M = [  0,  -1,  52, -56,  -6]
M[0] = 0
M[3] = -56
M[2] = 52
M[4] = -6

arr =
0.843,-0.131,-1.061,1.652,-1.918
-0.439,-0.364,-0.626,-0.439,-0.100
1.284,-0.109,-0.859,1.573,-2.148
-1.771,-0.792,0.016,-2.484,1.735
1.693,2.215,-1.851,1.202,0.255
1.107,-0.245,-0.979,1.704,-2.245
1.142,1.487,-0.916,-0.144,1.382
-1.906,-2.086,0.562,-1.438,-0.165
-1.377,-1.926,1.291,1.022,-2.002
-1.685,-2.832,1.075,-1.267,-0.770
-0.382,-2.753,0.601,-1.533,0.517
Rows and columns are counted from 0.
(0, 0)	0.843
(10, 1)	-2.753
(9, 0)	-1.685
(0, 4)	-1.918
(9, 1)	-2.832
(7, 2)	0.562
(2, 2)	-0.859
(8, 0)	-1.377
(5, 4)	-2.245
(3, 1)	-0.792
(6, 1)	1.487
(5, 1)	-0.245
(3, 2)	0.016
(3, 3)	-2.484
(10, 0)	-0.382
(0, 2)	-1.061
(1, 4)	-0.100
(10, 3)	-1.533
(7, 3)	-1.438
(9, 2)	1.075
(10, 2)	0.601
(1, 3)	-0.439
(4, 3)	1.202
(5, 2)	-0.979
(4, 1)	2.215
(1, 0)	-0.439
(4, 2)	-1.851
(6, 2)	-0.916

A = [[-13.050, 1.435, -2.515, -17.447, -1.291, -18.438, 0.316, 2.963, -14.063, -5.964, -17.800, -7.890, -7.743, -10.228, 9.168, -17.760], [13.843, -9.441, 3.579, 0.283, -12.285, -3.414, -14.151, 1.550, -0.736, 5.256, 0.571, -1.159, 12.873, 18.906, -7.657, -2.376], [-4.273, -3.784, -3.622, 5.151, -4.955, 5.675, 5.963, -3.778, 3.519, -5.813, 4.543, -6.790, -5.280, -12.175, -5.747, 2.417], [4.533, 7.935, -11.255, -5.062, 9.973, 0.530, -9.422, -14.020, -8.995, 8.429, -6.119, 7.618, 8.968, 2.089, -15.389, 2.852], [1.020, -14.978, 8.978, 3.012, -13.065, -0.146, 4.852, 14.922, 4.774, -6.352, 2.693, -13.743, 0.041, -10.363, 7.348, -4.369]]
Rows and columns are counted from 0.
(0, 0) -> -13.050
(4, 3) -> 3.012
(1, 11) -> -1.159
(2, 12) -> -5.280
(4, 11) -> -13.743
(3, 10) -> -6.119
(4, 0) -> 1.020
(3, 3) -> -5.062
(2, 1) -> -3.784
(1, 13) -> 18.906
(2, 5) -> 5.675
(4, 7) -> 14.922
(4, 6) -> 4.852
(4, 13) -> -10.363
(0, 6) -> 0.316
(3, 11) -> 7.618
(2, 2) -> -3.622
(1, 2) -> 3.579
(2, 10) -> 4.543
(2, 11) -> -6.790
(4, 1) -> -14.978
(0, 14) -> 9.168
(4, 14) -> 7.348
(0, 15) -> -17.760
(0, 9) -> -5.964
(2, 0) -> -4.273
(0, 7) -> 2.963
(3, 0) -> 4.533
(3, 2) -> -11.255
(1, 6) -> -14.151
(2, 9) -> -5.813
(1, 5) -> -3.414
(2, 8) -> 3.519
(4, 8) -> 4.774
(0, 2) -> -2.515

B =
array([[-160.5,  115.3,   16.5,   72.4],
       [  26.3,   64.7,  -49.7,  232.2],
       [-109.3, -182.6,  -25.5,  -85.0],
       [  15.1,   14.3, -170.6,  128.1]])
Rows and columns are counted from 0.
(0, 0) = -160.5
(1, 1) = 64.7
(3, 1) = 14.3
(1, 2) = -49.7
(0, 2) = 16.5
(2, 0) = -109.3
(3, 0) = 15.1
(2, 3) = -85.0
(1, 0) = 26.3
(0, 1) = 115.3
(3, 2) = -170.6
